A single turn carries every row of the set below to another of its rows. Some are shown first; where does it send the rows asked next?
q_555: [ 28 -13  -4  -5  18  18  34 -16 -11 -15 -13 -36  37  -4  20  11  -7  13
  -5 -30  32  36  51 -13 -30 -49  13 -16 -18 -38  18  41 -20  30 -14   6
  33   6  32  20  15 -14  -8]
q_452: [  6 -20 -22   7 -12  27   8  -6 -12   6 -30 -15  39  10   4 -41  11 -33
  18   9  22   9  26 -59 -25 -22  15 -38 -21   1  -3  30   2 -10 -34  21
  21  25  16  15  11 -39 -28]
q_158: [ 17  -9  28 -37  30  22  20 -30  22  -9   4 -27 -40 -19 -12  -5  -4   9
  -1   2 -16  11   3 -32 -40   5  -7 -11 -27  -3 -12   5   1   3  -9   8
  -1  22  37   8   3 -27 -28]
q_825: [ 16 -11   1  13 -19  25  41 -15 -19  -8  10  -9  -3 -13  -4   6   5  13
  14  21  11  31  19 -11  10 -24  -6 -18 -13 -10 -11  24 -36  11  18   1
  12  18  53  23 -29  15 -15]
q_926: [  9   4   2 -10   4  25  13 -15 -15   7  -7 -25  10   9 -62 -20   4  24
  -7 -32  17  -3  -4 -37 -37 -31  29 -19   4  13  -6  48  10 -12 -21  34
   8   2  10  16   4 -44  -3]
q_272: [ 22   5  -9 -42  14  -8  50  11 -10 -25   3 -23  30  -2   1  -2   1  44
  -5  -7 -46  11  -6 -25  -8 -38   5 -38 -25   0 -14   7  13  18 -13  23
  19  -8  35  -4  -6 -35 -35]
q_511: [ 19 -14   9   8 -10   3  29  -2 -16  -1   5   5 -14 -16 -25  -3  32   3
   1  -9 -33  13   5 -36 -19  28  50 -30 -13 -19 -30   3  15   5   0  23
   6  10  27  18 -12 -27 -40]
q_808: [ 23   8  16   3  22 -20  12  -5  -6   4  -8 -16 -12 -15  -1  17 -11   9
  24  -2  30  19  38  22 -51 -22   3 -21   2 -23   5  21   6  25  21  25
 -21  14   0  14   2 -52 -26]
q_485: [ 41 -22  -3 -13   2 -19  32  37 -24  14 -15 -23  25 -12 -29  -8  22  13
  40   1   3  31  51 -13 -39 -39  -3 -15  -1 -28 -23  -2  21  -6   2  35
  -1   0  10   7  -4 -41 -14]
q_299: [ 30 -12  -6  27  12 -11  13 -37 -10 -19   4 -38  11   4   4   1  33  11
  51 -24  19  -4  28 -16  24 -24  -9 -43   5 -25  16   9   6  22 -10  37
  -7   6  42 -13   3 -29 -36]
q_729: [ 36  -4   1 -24   7   0  10 -13 -27  -7  -1 -59  19  17 -31  -1 -12 -20
  14  -4  44   8  34 -27 -36  14  37 -29  -4   2   2  12   8  25 -13  18
  -8   6  37  -8   3 -37 -48]
q_346: [ 31  19  28 -12 -15  14  24   3  12  13   0 -30  -3   5   4   4  12  12
  13   8  34   1  15 -38 -21 -16  13 -33 -32 -27  -4  17  13 -12  22  13
  27   2   5   9   1  22   0]
q_775: [ 44 -20  34   4 -19   1  16 -19 -34   0  43 -15   8   2 -18  -8  16  -2
  28 -14   1 -14  31 -18 -16  13 -17 -32 -18 -11 -21 -24  -3  11   2  25
  13   9  60   2   8 -16 -13]
q_486: [  6 -41  -7  23   3 -20  12 -34  -6 -14 -17  -8  20  -6 -19 -14  19   6
  -9 -45   8  17  36   0 -23  -6  10 -35  -9 -33 -20   4   8   3 -55  26
  14   3  60  -3  -2 -53   8]
q_376: [ -6 -17 -12 -13  -1 -27  16 -15 -26 -10  -6 -18  11  -1 -15  -2 -10  17
  26   3  23   1  37 -12   0  -7  10 -34  23 -31  17  37   8  11   8   9
  24 -34  36 -26 -39  -8 -26]
q_719: [ 20 -21  -4 -26  -7   0  31 -12  -7 -25   0   1  24 -16   5  -7  15  -3
  12   4  71  13  41 -29 -20  39  11  -1 -17  -8   0   2   2  14  -4  18
  30   0  35 -14 -10 -29 -14]
q_711: [ 17   8  -7  10   2   9  11 -58 -24 -17 -12 -17 -30 -10  10   0  -6   8
 -28 -19   1   5  18 -21 -31  -7 -14 -13 -12  16  -3  45 -11  39  17  10
  29   9  45   4  -1 -29 -29]
q_829: [ 10 -22  -1  16  -5  -2  15  -5  13 -18   1 -15  21  -3  12   0  -5   3
 -12  -1  38   8   9 -29 -33 -72  -3 -55 -13 -24 -53  14 -17  13 -11  14
  23  26  39  32  -6 -27   9]
q_25: [ 26   2   3 -10  13 -10   9  19   8  20  -8 -11  -1  -2   2 -14  16  41
 -15 -11   7 -12  -4  -1 -18 -24  33 -20  10  16  29  -5 -20   0  -2   8
 -12   1  34  -3 -12 -28 -30]
q_375: [ 28   8  -7   2 -14 -16  24 -33  -8  10  -3 -44 -14 -31 -19   2   3   0
 -18   8  -8  10  38 -15 -15 -57  -1  -7  26 -31  13  30  24  21  -9  43
  19 -11  35  -3   6 -52 -13]
q_922: [  6 -13   0  25  32   4  13 -24   6   1  -8  -8   1  -2  -4   3  42  18
 -17   8 -15   7  26 -35 -10 -23  24 -28  19  -5  -5  52 -20  17  17  27
  -4  30  51 -16 -33 -23 -14]
q_145: [ 24 -17  38  11   4  -6  35 -24  12 -19  -9 -16 -10  37  -9  -6  -4  30
  29 -33  16  28  33 -26 -38 -21 -18 -45 -23   2  21  -5   7  -8  10  47
  -2  23  30  -3  -4 -28 -32]
q_655: [ 13 -20 -13 -60   5   0  16 -14 -24   8  -1   7  53  16  11  -1  46  12
   1  -2  19   6  32 -26 -35  -3   8 -39  -4 -15 -19   3  -5  10 -11  17
  23  -3  36 -17  -2 -39 -29]
q_425: [ 27  10  -8   2  -9   4  46 -19  16  -9  13 -17  -9   5   8   3   1  20
  47 -26  50 -12  33 -19  -4 -21   8 -54 -14 -43  -2   9  29 -17 -14  18
   1  -3  31 -13  10 -23 -18]
q_547: [  3  15 -33  -6   7 -16  -7   4 -28  40  -6   0  31 -34  16  -4   9   9
 -22  -3  19 -13  20 -26 -34 -11  18  -4  -9  -3 -16  20   8  30  -5   3
  12  19  35   8  -1 -34  -9]
q_604: [ -5 -14  -4   1  -7  -4  59  11 -14 -30  -2  12  15  -6   7   7   7  -4
   2 -11  25  11  52 -30 -15 -14   7  13   9 -37 -25  21   4  16  -3  26
  44  -3  15   9 -42 -27  -9]
q_222: [ 33 -10  18 -14  -9  13  32 -17 -15 -30  18 -16   2  10 -21   7  32  32
 -38  -9  22  34  26  -8  18 -37  -2 -27  -6 -20  14  16  32   0  14  29
  -1 -13  36  12   2 -42 -29]
q_595: [ 20  -8  -1  39  -5  -9  17   3  -9  -9   9 -35  20  16 -14   5  24 -13
   5   0 -18  13  15 -11 -14 -59  48  -7 -19   2  15   7  30   3 -10  17
  -9  15  37 -30   9 -43 -22]
q_373: [ 41 -13  -1 -12   4   4  45  -9  -5 -20  17 -27 -28  -5 -26 -20   8  46
   2  20   2  33  27 -52 -26 -30  -1 -14 -52  -8 -19  14  -6   6   1  35
  -1  11  19 -17 -19 -34  -1]
q_528: [ 16  16 -11 -58 -10  11  23  -3  -1 -13  -2 -10   6 -14 -37   4  10  -1
   9  -1 -17  19  28 -15 -19 -15  62 -20 -30 -21   7   4 -11  13  -9  14
   9  11  41  37  -1 -35 -28]
q_384: [  7 -41   4  18  13  25  11  -7  15 -25 -24 -11 -11  22 -13 -12  16  45
  18 -20 -37  -5  15 -12 -40 -26  10 -27 -33  -9 -18  -4   1  30  -3  21
   5  11  35  -7   3 -43  -7]
q_411: [ 20 -24  -6  -7  -2  14  39  -9 -18 -26   1  24  -2  37 -10  18  15  13
  34  -6  14  33  50 -24 -40  -3 -10 -10  13 -32  -4   8   6 -17   8  31
   8 -19  41  25 -25 -25 -10]
q_462: [ -7 -16   6  22   0   0   9   2 -19 -31 -21 -18  27  13 -10  35 -12  22
   6 -19   5   4  14 -32 -25 -43  38  -9  21 -38 -19  38  14  -9  29  46
  10  20  46  10 -17 -38 -19]
q_22: [  0  19   4  -1 -15  32   7 -24 -39 -30  -4   5  -7  19  12 -18   3 -14
 -25  -9  16  13  12 -42  -1 -28   6 -16  -4 -26 -18  37  22  -1  -4  36
   5  -3  42  44  -3 -29  -3]
q_477: [ -2 -14  23  14   6  12  39 -29 -30   8 -13 -21   2  -7  35   3  18  20
 -14 -26   2  23  64 -35 -21 -26  43 -26   9 -12   2  61 -11  24   3  15
  10   5  48   6 -14 -39 -21]
q_355: [  6 -32   0   2  -1  -2  37 -22  -5   8  28 -13  46 -15 -27 -21   8  15
   0  -9 -17  19  28 -42 -50 -19   3 -47 -13   2  -7   8 -11  24 -19  13
  14  -2  36  46  30 -51 -14]
q_203: [ 34 -18  23   1  -4  13  31 -12  -4 -52   5 -35  -2  -9  17   6 -13  -8
 -28 -18  23  10  22 -51 -32 -34 -15 -39 -41   6  16  -5   7  26   3 -11
   7  -4  29  -4 -24 -36 -15]
q_531: [ 12  -5 -19  18   2 -31   8   3   4   1 -35 -40   9  -1 -14  -4  -7 -30
  35  17 -13   8  24 -32 -45 -30  -4  -4 -40  -2 -30  17   3   8 -17  14
  24  13  54 -14 -13 -37   2]
q_749: [ 30 -21   8 -11  -8  25  17  -9 -28 -21   1 -11  18   8 -20 -57  21   8
   3 -20  40  21  27 -44 -27   2  43 -10 -24   6   4   1   2  13 -12  24
  39  21   7  17  10 -41 -14]
q_550: [ 17 -22  -3  58  -3   4   3 -11   9  -1   0   8 -14  20 -10  -7   4 -21
  -5 -11  46   6  34 -30 -23 -30  20 -15 -16  -5  38  19   8   4  -6  12
  14  29  37  18 -13 -32 -36]
q_123: [-36   1  10  25   4 -12  14  -9  -2 -16 -19 -16  16 -19   2  -2   7   0
  16 -32  -2   1  38 -30 -24 -16 -31 -13 -19  12  21  -5  -6  35 -18 -11
  41  13  39  17 -10 -38 -31]
q_857: [ -8   1   6  15 -20  14  33  -5 -16 -29  -5 -20  35  17  -4 -27   9  24
 -24 -24  14  22  26 -45 -13 -14  19   4  -6 -17 -30   3  32 -12 -12  37
  27  20  11  31  -7 -41  11]
q_150: [  7   9 -15   5  15 -16   3   0 -16 -10   2 -20  -1 -10 -11  -1  16  52
  23  -5 -20   7  34 -27 -18  -8 -12   2 -20  -9 -47  -7  -7  26 -14  42
  35  44  33  -2   7 -39 -28]
q_106: [ 34   9  -9   7  37   4   1  -7   0  -8  -4 -25  11  -7 -28   8  10  -9
 -10   9   0 -16   9 -17 -72 -41  13 -42  -9  -3 -21   9   3 -15   6  16
   9  12   9  24 -24 -31  12]
q_117: [ 18  25   0 -34  16 -12  31 -27 -22  -9   1 -55  27 -21 -25  -4  14  -6
  17  -9  -4  10  21 -25 -31 -37   9 -34 -22 -16  34 -11  -3  19  -7  28
 -13 -18  27  48   2 -35 -24]
q_980: [ 22  25  10  -6   2 -22  37 -22 -23 -25  15 -45 -23 -15  15  21 -15 -19
  25   0   5  17  30 -32 -40 -32 -19 -36 -29 -16   5  26  -6   1 -29   4
  25  18  17 -14   0 -13 -28]
q_842: [ 22 -20   5  22  -7   8 -25 -12  -3  -6 -24 -27  11   3 -14   5  17   1
   6  -6  -3 -10  38   4 -38  -9  18 -37  -7   0 -28  18  16 -25 -20  13
  32   7  18  10 -11 -46  31]
q_354: [ -6   4 -12  24 -25 -20  35  -7 -22 -31 -33 -47  16   9  16   9  11  40
  -6 -10 -27   9  35 -34 -24 -38  -8 -44 -23 -20  10  11 -18  29 -19  20
  22   3  48 -17   3 -30  -7]

q_655 -> q_452
q_117 -> q_106
q_375 -> q_808
And these:
q_158 -> q_384
q_926 -> q_462
q_425 -> q_528
q_531 -> q_711
q_123 -> q_203
q_857 -> q_604
q_775 -> q_355
q_511 -> q_486
q_550 -> q_222

A single turn carries every row of the set below to another of its rows. Some are shown first; where does it send the rows asked next?
q_527: [-17   3  39  -9   8  -1   6  17  13  27  -9  25  12 -23 -28]
q_977: [ 29  23  14  -5 -31 -18 -17 -26  16   5 -47  11  16   3 -23]
q_280: [ 23  19   1  21 -24 -41 -26 -19 -16  12 -35 -10  12   0   9]
q_658: [-12 -39  21  -3 -15  -8 -22  35  18  22   1  -3   2   5 -18]
q_227: [  9  10   2   9 -14 -45 -37 -18 -26  36 -40  -3  -7   9   2]
q_236: [ -4  12  45 -19   3   1   2  24   4  29  -3  27   1  -9 -26]
q_430: [ 10  35  12  11 -10 -41 -27 -29   1  18 -20 -19  -2  -6   6]
q_290: [-38   0  33  11  11  -5 -17   7  -7  32   5  17   1 -15  10]
q_523: [ 49  -4  13  18 -25 -32 -17  -2   6   9 -32  26  12  -9 -18]
q_447: [ 19   8 -20  -2 -14 -33 -28 -15  -9  20 -47 -14  12  12  10]
q_670: [-17   6  35  18  12  13 -28  19   7  44   0  18   3   9   5]
q_627: [ 41   9   3  27 -23 -25 -21 -12   3   3 -34  10  15  -5  13]
q_633: [-23   6  39   2   6  -3 -20  13 -15  32  12  21  -8  -1  16]
q_973: [ 34  17  12  -3 -23 -21 -19 -14  26  -8 -33   0  14 -15 -26]
q_717: [-14  18  45   5   6  -3 -12  23   5  48  -8   9   4   2 -31]
q_539: [-11 -26  10   0  12   9 -33  29  14  35   6  10  17  16   4]
q_597: [-14  -5   4 -29  21   4 -22  23   8  32   2  25  15  16   7]
q_349: [ 34  -6   6  32 -17 -42 -32 -11 -12  20 -16  13   3  -1  16]
q_958: [-13 -15  10 -32  15  13 -19  26   3  29   0  24   8   9   4]
q_440: [ -5  16  41 -21   1 -11   6  25  13  32  -9  23  -1  -5 -31]
q_36: [ 40  -7  -4  10 -25 -25 -25 -21  19  -3 -15   9  27   8   8]
q_398: [-20 -34  26   3  -6 -12  -5  21  13  12   9  15   6 -21  -3]
q_264: [ 24  32  13  18 -13 -38 -18 -35   1  24 -18  -1  13   7   9]
q_905: [-35  -6  21 -29 -17 -24 -30  23 -14  14  -2   4   4   5 -22]
q_307: [  6   0 -17 -20 -14 -28 -36 -20  15   8 -37 -23  -2   7   4]
q_849: [ 33  19 -13  -5  -7 -16 -17 -12   8  25 -62   1  11   8   1]
q_286: [-26 -18   8 -20  22  11 -13  17  13  30  -8  22  19  -5  -2]
q_738: [-34  -5  27 -32 -13 -14 -21  22 -18  22  -4   2  -4   2 -22]
q_830: [ -5 -31  26  -8 -16 -13 -11  32  22   8   9  23  -7  -3   4]
q_24: [ 34   4   0  19 -10 -27 -29 -19  22  -4  -3   0  16  -7  20]
q_726: [ 44   7  -1   7 -24 -20 -12  -6  15   5 -53   8  13  -2  -7]
q_756: [-45 -14  21 -22  -4 -13 -17  14  -8  23 -11   1   8 -12 -22]
q_923: [ 20  13  -7  -7  -7  -5 -28 -31  21  23 -47   9   7  20  18]
q_237: [ 42   8   0  -2  -2  -7 -24  -7   9  26 -55  30  11   5 -15]
q_186: [-27  17  43  10  -1  -6 -25  12  -7  26   7  28  -7   0  14]
q_614: [ 12  -2  -7 -11 -29 -43 -23 -26   9  16 -36 -20   0  15   0]
q_728: [ -5 -31  30 -11 -15 -12  -9  31   6  10  16  19  -3  -8  -3]
q_667: [ 22  29  -4 -11   6   2 -30 -23  27  16 -46   7   9   3   3]
q_984: [-25  -7  36  -5 -19 -13 -25  28  -2  27  -8  -5   5   3 -42]
q_258: [ 16  -7 -18 -18  -9 -23 -37 -10  -6  31 -58   7   2  16  -6]

q_973 -> q_24
q_398 -> q_290
q_597 -> q_440
And these:
q_738 -> q_958
q_849 -> q_726
q_658 -> q_670
q_237 -> q_523
q_923 -> q_977

